rotation ticks, each row followed by its count of ticks:
The counts run from 0 to 143.
[137 113 122 109 137 115 126  97 107  80 106  81 168 106 168  93 105 185
 137 161 119 173 138 123 125 138 142 139 131  92  80 164 185 115  92 113
 125 124  90 110 152 130 134 147 161 122 132 117 130 141 106 173 144  61
 106 123  96 154  84 143  88 129 108 114 139 117 176 125 122 102 144] | 51
[118 123 146 129  89 111 158 139 129 133  66 176  99  77 155 155 164 126
 132  93 161 119 141 164 153 120 170 108 161 164 144 127 160 122 141 152
 147 112 134 134 203 155 122 136 144  76 143 115 141 151 138 152 134 107
 161 127 127 126  76 142 125 103 123 154 171 112 160 165 140 118 120] | 134
[103 123  98 139  96 165 138 142 153  71  76 119 147 104 145  88 116 157
 113 117 125  98  99 119 155 103 169 147 189 124 110 111 161 108 130 123
 134  80 102 114 136 109 108 145 158 128 165 146 103 146 147 144 113  87
 100 103 152 128  93 196  99 144  94 147 160 109 169 176 125 158 138] | 113
[133 132 127 151 128 142 139  96 124  81 117  95 161 116 162 109 111 207
 132 165 127 180 126 118 116 117 150 165 140 115  82 169 167 130  97 133
 109 114  89 114 156 120 135 130 150 107 116 147 144 142 107 168 150  79
 121 130 101 153  94 122  97 132 116 110 158 108 186 129 112 107 135] | 50
[110 112 123 113  82 109 151 140 124 100 108  62 115  98 102 129 132 130
  94 126 156 139 137 176  98 144 160 130 179  96 153 146 184 123 110 143
 166 120 103 131 146 118 144 105 123 116 126 121 113 145 122 164 138  84
 182  72 105 145  88 110 133 125  87 108 142 148 153  86 159  88 130] | 100
[136 113 132 103 129 103 152 136  96 116  66 150 150  96 152 159 172 139
 119 148 154 178 118 164 124 145 159 133 156 153 136 160 143 129 126 152
 121 106 136 134 193 142 123 115 157  85 127 105 105 142 132 172 139 102
 177 110  98 177 102 138  94 145 114 147 164 120 162  92 136 126 113] | 29
[142  88 173 117  94 102 136 116 124  55 144 121 128  95 148 109  94 143
 110 151 145 176 130 165 164  80 140 160 116  88 135 132 156 107  98 131
 142 131  74 114 175 136 153 124 156  92 132 113 111 128 116 173 140 115
 113 175 123 160 133  96 128 140 118 124 136 121 182 113 154  83 140] | 127
[128 118 110 137 122 123 171 163 124  79 123 106 179  88 143 159  91 137
  69 148 121 118 112 175 164 133 111 147 147 109 144 106  97  78 152 109
 134 112  94 135 116 136 107 126 145 132 147 113 105 127 163 139 139 103
 102 128 130 168 110 114 153 110 144 179 117  73 166 133 109 158 127] | 14
[142 125 117 134 134  91 166 139 110 111 111 113 180  97 161 151  84 149
  81 138 125 109 103 180 165 162 109 122 155 114 133 115 104  70 129 105
 130 124  92 124 137 157  88 139 140 129 128  97 126 127 154 156 139  92
 102 145 104 168  94 134 148 117 156 189 112  95 152 126 107 120 111] | 13
[157  72 156 137  83 114 149 112 105  87  91 151 123  71 200 133 135 147
  92 123 147 106 138 156 144 116 151 143 137 136 113 126 133  94 130 180
 162 100 121 106 182 162 137 146 124  77 133  96  73 138 163 171 134 110
 119 140 119 133 123 128 120 124 129 135 140 118 147  95 150 130 114] | 62
[133 133 111 117  93 135 132 144 131  70 144  73 112 104  93 132 123 137
  98 129 156 146 136 174  95 157 156 130 166 103 138 136 173 123 102 118
 161 154  96 134 143 103 180  75 128 128 146 149 119 153  91 143 115  72
 177  86 109 169  97  96 134 138  91 115 137 138 157  90 158  98 114] | 99
[117 128 150  95 112 106 114 128 142  82  91 114 137 123 135 130  99 122
 132 131 122 114 128 154 220 134 143 128 148 123 120 102 157  89 107  97
 177 130  80 156 130 146 109 163 146  97 113 129 131 158 159 116 120  81
 111 173 110 160  74 145 110 105 118 178 111 113 166 169 104 134 120] | 85
[138 119 113 129 149 120 178 122 113 147  79 126 178  49 153 120 167 134
 120 114 132 127 104 169 116 185 123 123 202 136 136 117 154 120  93 127
  93 138  88 126 138 141 125  88 181 102 134 129  94 132 111 143 116 127
 155  94  89 154  89 187 115 149  86 112 153 111 173 129 104 109 128] | 73
[173 116 140 151 133 150 141 150 150 127 143 146 114  73 164 115 157 169
 121 101 191  98 119 154 143 142 155 141 159 160  94 147 125 101  93 133
  94 117 105 138 182 138 159 106 139 107 144 154  78 142  96 177 124 110
 129 132 118 181 129 152 136 167 110 119 131  96 188  99 127 104  88] | 0
[146 120 107 106 167  76 155 101  95 123  94 100 147  77 159 136 120 172
  88 187  98 166 127 139 127 135 148 143 132 141 105 157 125  67 132 127
 125 107  98 112 148 144 115  97 139 102 130 109 124 127 145 165 164  86
 128 116 108 169 102 109 130 140 143 152 132  78 161  99 123  98  99] | 123
[126 125 118 139 126 123 158 144 117  87  72 171 180  49  97 149 144 129
 140 139 139 167  94 177 136 159 115 151 159 124 154 125 109 119 105 129
  83  92 116 118 152 114  98  79 170 151 117 118 106 170 132 132 116 127
 128 102 142 169  98 153 138 145 105 149 144  90 181 123 120 112 121] | 75
[116 113 123 126 123 134 145 162 118 118  50 202 125  67 166 170 166 126
 119 105 155 128 142 149 144 135 134 120 159 172 123 138 133 130 140 118
 156 115 163 140 212 138 126 144 146 118 133 115 127 143 142 143 104  92
 138 137 138 145  80 158 117 115 131 176 152 106 154 148 130 127 129] | 135
[146 120 128 152 137 153 165 188 117 105  64 215 135  68 149 163 177 138
 108 106 173 137 136 157 124 145 140 131 177 159 110 145 119 137 133 117
 146 121 142 163 200 140 132 138 122 118 115 121 111 152 130 123  84  77
 144 137 140 165 110 135 126 122 132 166 133  92 161 132 121 145 126] | 136
[129 143 152 116  89 146 130 118 128  92 125 135 114  95 132 142  99 155
 118 111 128 113 171 175 165  91 145 182 133  99 134 103 174 118  79 126
 162 134  79 120 164 143 203 101 152 105 131 166 144 135 116 159 112 115
 156 120 122 134 116 125 117 115 109 129 163 105 197 139 147 109 152] | 22
[117 138 130 167 101 182 153 103 170  46  92 157 136 114 120 111 118 183
 134  92 112 165  98 133 135 115 139 166 155 140 120 122 157 113 119 113
 147 127  85 140 134  96 135 124 148 147 103 155 145 155 108 135  89  86
 109 104 139 119  83 149 109 124 114 129 140 103 173 163 115 109 115] | 115
[102  86 138 116 108 131 169 149 140 110  80 141 134 105 109 133 152 116
 126 106 163 193 121 162 121 156 137 101 177 154 140 157 125 111 144 124
 159 131 114 186 134 112 113 124 121 126 108 111 105 183 157 131 130  87
 131 112 121 188  73  83 146 142 100 159 100 104 146  98 118  80 116] | 103
[151 108 151 155  75 119 123 118 145  25 103 117 143 132 118 119 119 134
 126 132 127 193  94 146 125  94 155 144 147  90 110 124 136 115 110 153
 175 111  58 145 118 138 127 149 116 121 124 141 151 162 137 133 134  97
 109 128 115 142  98 109 142 140 119 154 131  95 184 157 114 124 165] | 82
[132 110 110  76 153 131 127 119 106  76  81 151 152  66 135 133 137 181
 105 143 144 144 165 141 148 131 165 162 140 122 113 148 173  93 104 108
 143 100 125 121 186 115 134  96 130 152 146 151 118 168  99 143 106  79
 123 107 124 161 118 149  73 123 124 127 133 140 149 105 183 111 125] | 96
[141  61 130 120 110 122 149 134 112  70  81 169 121  56 177 131 127 149
  85 124 143 106 133 149 160 126 149 143 138 141 102 111 122  96 128 149
 169  98 136 128 196 155 129 149 114 114 142 126  71 162 162 147 115 100
 110 144 126 149 140 138 110 127 129 147 114  94 138  99 155 126 130] | 63
[163  98 108 178  91 135 137 129 166  81 144  96 121  99 176 105 114 183
 117 125 155  83  83 129 124 139 180 104 184 114  81 116 134  80 112 136
 113 125  99 123 140 141 138 153 122 118 190 164 109 125 137 182 133 101
 100 140 108 141  92 159 127 149 121 150 138 106 182 167 128 138 140] | 111
[120 125 127 106  91 131 144 108 120  69 123 121 151 119 104 117  87 138
 134 130 145 170 138 170 161 153 150 149 136  88 192 119 169  90 107 113
 127 181  92 105  91  96 138 112 179  97 120 141 136 164 115 152 116  83
 125 105 145 152 120 111 144 101 119 141 122  93 180 109 116 113 123] | 54
[113 109 129  80 151 127 121 122 114  63 103  95 179 114 151 106 106 147
 134 159 121 165 151 127 146 139 135 147 143  82 119 145 193 108 101  85
 138 143 103 117 112 107 139 145 174 130 135 116 128 157 121 154 123  51
 102 134 125 184 111 141  92 130  93 122 117 105 163 121 105 113 145] | 52
[185 123 122 143 130  72 131 133 132  87 130  86 143  79 126 153 151 150
 124 160 123 154  70 177 119 155 150 120 147 106  93 140 117  87  97 122
 115  87  82 105 157 151 123  92 138 149 157 125 133 118 109 166 155  85
 113 113 102 152  93 128 145 154 152 141 143 130 186 134 122 127 119] | 78
[168 119 112 135 118 122 129 147 138  92 130 140 136  71 161 122 139 166
 116 107 172  85  92 161 140 161 156 137 160 131  91 127 136 115  91 134
  89 100 138 120 182 130 147 106 151 125 151 136  88 134 107 195 120  95
 129 112 120 172 122 184 120 174  99 118 151 126 174 133 126 100 102] | 1
[181  90 138 136 141 133 150 149 130  51 152 148 157 115 124 146 150 149
 125 159 180 182 107 181 108 170 158 123 165 113 131 128 109 121 135 122
 117 136 118 140 170 143 149 129 111 131 150 116  90 149  96 155  92 104
 124 155 116 197 136 101 126 133 134 140 113 118 160  85 146 121 143] | 32
[ 97 133 131 128  80 135 157 168 130  96  64 119 173  93 157 137 116 126
 109  66 160 105 108 161 179 136  98 155 173 145 117  95 140 107 126 122
 156 107  92 155 143 134 110 115 148 139 109 129  91 161 135 125 100 110
 124 126  92 147  83 173 115 136  76 140 127 135 149 150  92 150 110] | 41
[135 110 145 100 144 154 116 151 123  74 114 137 136  93 127 123  98 135
 108 121 126 130 158 132 189  82 128 168 124 121 113 103 152  90 105  80
 181 121  83 141 154 124 182 107 164 125 144 163 118 147 128 131 101  74
 103 145 145 167 122 138 109 127  95 149 118  86 167 167 139 131 118] | 20
[158 129 120 157 135 114 152 130 135  81 107 160 165  55  88 153 156 147
 131 143 136 191  75 190 123 168 133 135 141 126 125 127  88 105  95 124
  86  86  99 124 143 107 112  76 151 152 132 135 123 170 109 154 119 136
 119  91 130 174 108 138 167 145 137 148 141 105 181 112 135 114 125] | 76
[134 103 121 138  94  83 103 157 114  48 102  90 178 105 126 133 126 115
 110 157 107 128  74 169 138 122 127 142 151  84 101 129 138 130 131 119
 153  66  89 121 126 127 119 129 151 153 156 110 118 139 149 150 150  79
 108 117 130 170 103 134 146 155 116 139 129 113 177 148 118 172 142] | 80
[128 130 145 139  77 132 147 144 153 101 130 137  86  93 110 147 141 109
 109 111 176 122 146 176 155 110 164 100 173 127 169 117 154  98 134 126
 157 154 105 131 150 136 169 117 158  63 161 149 127 140 116 149 122  99
 164 138 145 154  98 114 156  97 118 166 166  90 185 154 134 112 130] | 132
[134 111 101 119 111 117 109 150 126  80 117 131 139  76 144 119 128 151
 112 121 163  92  89 159 148 156 150 142 150 116 105 124 150 143  95 132
  90  82 152 109 177  87 134 120 159 152 158 134  84 151 109 182 122  97
 129 103 149 174 123 181 124 160  90 111 154 114 175 129 129 131 129] | 2
[142 132 118 156 142 106 181  83 110 107 100  98 160  71 141 145 120 189
  98 165  87 180 119 137 103 144 138 141 129 137 128 156 114  63 103 141
 133 126 100 101 136 149 114  97 137  97 125 111 154 145 159 164 178 103
 135 104 104 151  89 108 148 128 142 155 123  82 168  89 123  93 118] | 122
[131 120  98 113 142 140 154 128 114  79  94 139 172  73 154 144 143 178
  81 157 142 122  99 159 120 163 172 136 170 124 109  96 134 147 115 151
 114  73 130 110 180 152 102 127 114 119 133 141  99 154 139 155 118 139
 166 118 111 151 120 166 102 147 108 126 149 134 148  93 155 158 142] | 140
[139  69 155 105  97 100 128 103 118  76 121 116 114  80 154 110  96 131
 116 152 137 141 162 174 165 100 164 139 126  83 122 122 173  98  80 124
 145 136  85 119 174 152 149 148 129 105 136 115 117 149 116 171 139 116
 112 168 115 153 111 119 128 126 127 131 141 133 187 111 151  75 146] | 128
[108 172 135 127  85 143 173 143 146  89 120 137 144 139 120 159  86 151
 113 111 143 130 125 180 205 115 139 150 131 139 158 101 115 105 134 112
 152 143  93 140 149 131 127 125 157  78 106 148 146 158 152 144 120 114
 143 168 126 165  95 117 138  86 126 185 141 101 179 154 112 147 131] | 87
[134 123  85 128 157 161 160 131 155  48 114 138 154  91  96 119 153 176
  85 158 125 172  90 156 106 143 188 130 180 109 113 108 113 121 125  98
 127 103 112 134 159 116 113 107 109 168 148 174 126 170 126 128  94 111
 138 128 122 180 104 132 127 139 117 160 123 100 149 117 165 122 125] | 142
[154 137 122 127 121 183 153 143 114  90 112 148 162  88 160 146 149 189
 110 152 151 159 144 128 128  99 144 163 148 128 134 150 139  98 150 137
 129 125  95 106 151 136 176  84 156  82 150 187  97 147 126 132 122 108
 140 107 114 166 144 127 115 128 116 142 166  83 162 120 139 175 120] | 93
[ 98 108 118 143  83 142 154 140 170  66 117 138 131 118  97 123 136 138
 104 106 171 170 111 148 141 105 168 101 185 113 137 125 127  92 153 119
 161 115  88 165 152 107 111 129 106 163 149 148 112 181 117 126 110 105
 102 122 132 147  74 103 151 141 116 166 131 146 151 155 154 108 142] | 37
[154  99 154 126  82  93 161 152 147 113 110 114 151 102 164 138 134 145
 145 104 184 121  71 178 169 166 146 113 158 165 122 120 117 112 125 158
 113 110 110 155 171 133 111 124 143  88 116  97  72 130 134 184 154 124
 122 143  83 171  98 138 133 154 110 142 120 149 157 112 109 123  89] | 106
[123 108 105 145 100 136 137 133 158  80 113  85 143 109 155 103 124 174
 117 112 134  78  96 122 158 131 175 115 192 116 101 111 173  89 140 121
 126 102 114 105 140 134 127 143 160 116 169 156  94 135 146 164 129  85
 104 117 114 137  88 188 110 154 105 147 147 115 158 168 125 154 131] | 112
